One turn sends every row of this set to another row. A few are shown first. Where does it send the rows asked after them?
bidev: [  2  -4  -4 -11 -13 -12  15   8  -6  11   2 -29  -3 -19   0  -2  11 -12
  13 -11   9   2  -2  -6]
fedit: [  2  -9  25  -6 -16  -9 -10   1   1   9   6 -14   4 -16  17   4   6 -15
   4  -4  14   5   5 -22]
doka: [  3  -9  16  -6 -10 -13 -10   0  -2   4   3 -13   4 -12  18   5   4 -16
   3  -5  19  11   6 -24]
vid: [  1 -18   6   1   4  12   0   0  19   0   6 -12  -8  -4   9   0   4 -19
   4  -8   1 -14   7  -5]
Lun: [ -9  -3  15  11  -9 -18 -13   0  -7  -3  20 -10 -14  -7  14  -5  -9  -2
  22   3   2   0   7  -2]
Mub: [ 20   2  15 -13  10 -17  -7   7  -8   2 -10 -18  -5  -3  19 -19   1  -8
   0 -20  -2 -14  -3   9]
renev: [ 12 -11   9 -18   5 -19  -3   2  -4   3   3 -10 -22  -3   7  -5  -3  13
   8  16  -1   8 -18  -9]
fura: [-11  -9   5   5  -7 -18 -13   0  -8  -3  16  -6 -18  -4  20  -7 -12  -7
  20   8   9  -1   4  -8]
Zasi: [ 20  -5   6 -14   2 -12  -6   7   1   6  -6 -12  -6  -3  25 -23  -6 -10
   1 -13   1 -21  -5  10]
raza: [ -1 -11   5 -17 -11 -12  17  10  -2  13   2 -24  -4 -20   3  -5   3 -18
   9  -9  15  -1  -3  -1]
maz: [ -3  -8   6  -5  -9 -10  -6  -7   1 -12   1 -22 -13  16   1   5   5 -24
  14   4  13 -11 -14  -9]
zamul: [ -2  -5   4  -6 -12 -17  -6 -12  10 -12   9 -19 -10  11   2   0   7 -15
  16   6  13 -14 -15  -5]
Bakiz: [ 20  -4  -3 -12  -6  -1  -9   8  -7   9 -10 -16 -10  -2  26 -20   2 -11
   4 -11  -4 -25  -8  -1]
gune: [ 23   4   9  -7   7 -13  -8   8  -5   2  -7 -19  -3   0  16 -16  -3  -8
   2 -22  -5 -13   1  12]
Fuv: [  3 -14   0   4   0  12  -2  -2  18  -2   8 -15  -7  -5   8   0  10 -13
   6  -8  -4 -15   7  -7]
geben: [ 11  -9  25  -7   6  -6  -6  12 -15   5  -6 -21 -22  -1  11  -2  -2  10
  10  14 -12  -1 -19  -7]
vefud: [  0  -9   0 -15 -17  -9  16   9  -4  15   2 -27  -4 -21   3  -5  10 -15
  13  -8  10  -4  -4  -5]
Rosu: [-10  -5  19  12 -12  -8 -15   5 -17   0  13 -14 -18  -4  12   1  -6  -9
  22   3  -2  -1   6  -7]
talo: [  4 -12  -4   5   6   8  -2  -2  17  -5   7 -14  -6  -2   7   2   8 -13
   5 -11  -1  -9   9  -6]
makiz: [ 22   5   5  -8   5 -10  -9   7 -16   1 -15 -23  -7  -1  18 -15  10  -7
   4 -20  -7 -14  -4   1]
mir: [ 17  -5  11 -18   2 -13  -6   6  -4   7  -9 -14  -8  -6  26 -25   2  -8
   2 -12   0 -24  -8   6]
Mito: [ 10 -13  14 -12  12 -10  -5  10 -14   3  -9 -16 -23   3  16  -4  -6   6
   8  17  -3   1 -20 -10]
Gor: [  1  -6   1 -13  -8 -16  17   9  -5   9   1 -27  -3 -17   0  -3   5 -16
  10 -13  14   5   0  -1]
Val: [ 19  -1   0 -13  -3  -6  -9   5 -12   6 -13 -19 -10  -4  25 -20  10  -7
   6 -12  -6 -23  -9  -3]
Sir: [ 23   4   1  -4  -1  -3 -11  10 -13   4 -12 -23  -8   1  18 -12   6 -10
   5 -19 -10 -16  -3   1]
favi: [  3  -5  18  -4 -20 -11 -10  -3   4   8  10 -14   6 -19  17   2  11  -7
   7  -2  11   4   4 -23]
lere: [ 12  -7  21 -13   3 -16  -4   3  -5   5   5 -14 -20  -5   0  -2   1  17
   9  12 -10   8 -16  -5]
ralo: [ 10 -15  12 -18   3  -9  -5   7 -14   5  -5 -13 -26   1   7   0  -2   4
   7  16  -2   8 -19 -15]
sidi: [ 12  -8   9 -11  13 -19  -5   5  -7  -1  -2 -15 -19   0  14  -9  -5  16
   9  16  -3   2 -18  -6]
Tezib: [  4  -5   9  -4 -14 -15 -11  -3   1   2   7 -13   5 -14  17   3   9  -8
   6  -4  16   9   6 -26]
Paza: [ -3  -5  22  -3 -11  -9  -6  -5   3  -9   4 -24 -11  13  -4   7   5 -23
  14   0   8 -12 -12  -2]
Nilag: [ 11  -9  24 -13   1  -6  -5   8 -14   7  -2 -17 -24  -2   1   3   1   8
   8  12 -10   8 -17 -10]
zason: [-11 -11   9   7 -10  -8 -14   5 -17   0  10 -10 -21  -1  20  -2 -10 -14
  21   8   6  -2   3 -13]
lofe: [  3 -16   2   2   9   7  -1   0  18  -5   6 -12  -7  -1   8   1   3 -19
   3 -10   4  -9   9  -4]
vedot: [ -3  -3  19  -4 -13 -15  -6 -10  11  -9  11 -22  -8   9  -3   2   7 -14
  16   3   7 -15 -13   1]
sed: [ 13  -4  20  -7   7 -15  -5   7  -7   2   0 -19 -18  -3   9  -5   0  19
  11  13 -13  -1 -17  -2]

Nilag goes to ralo
zason goes to fura
vid goes to lofe
And these:
fedit goes to doka
sed goes to geben
Val goes to mir
bidev goes to vefud
Sir goes to Bakiz
zamul goes to vedot

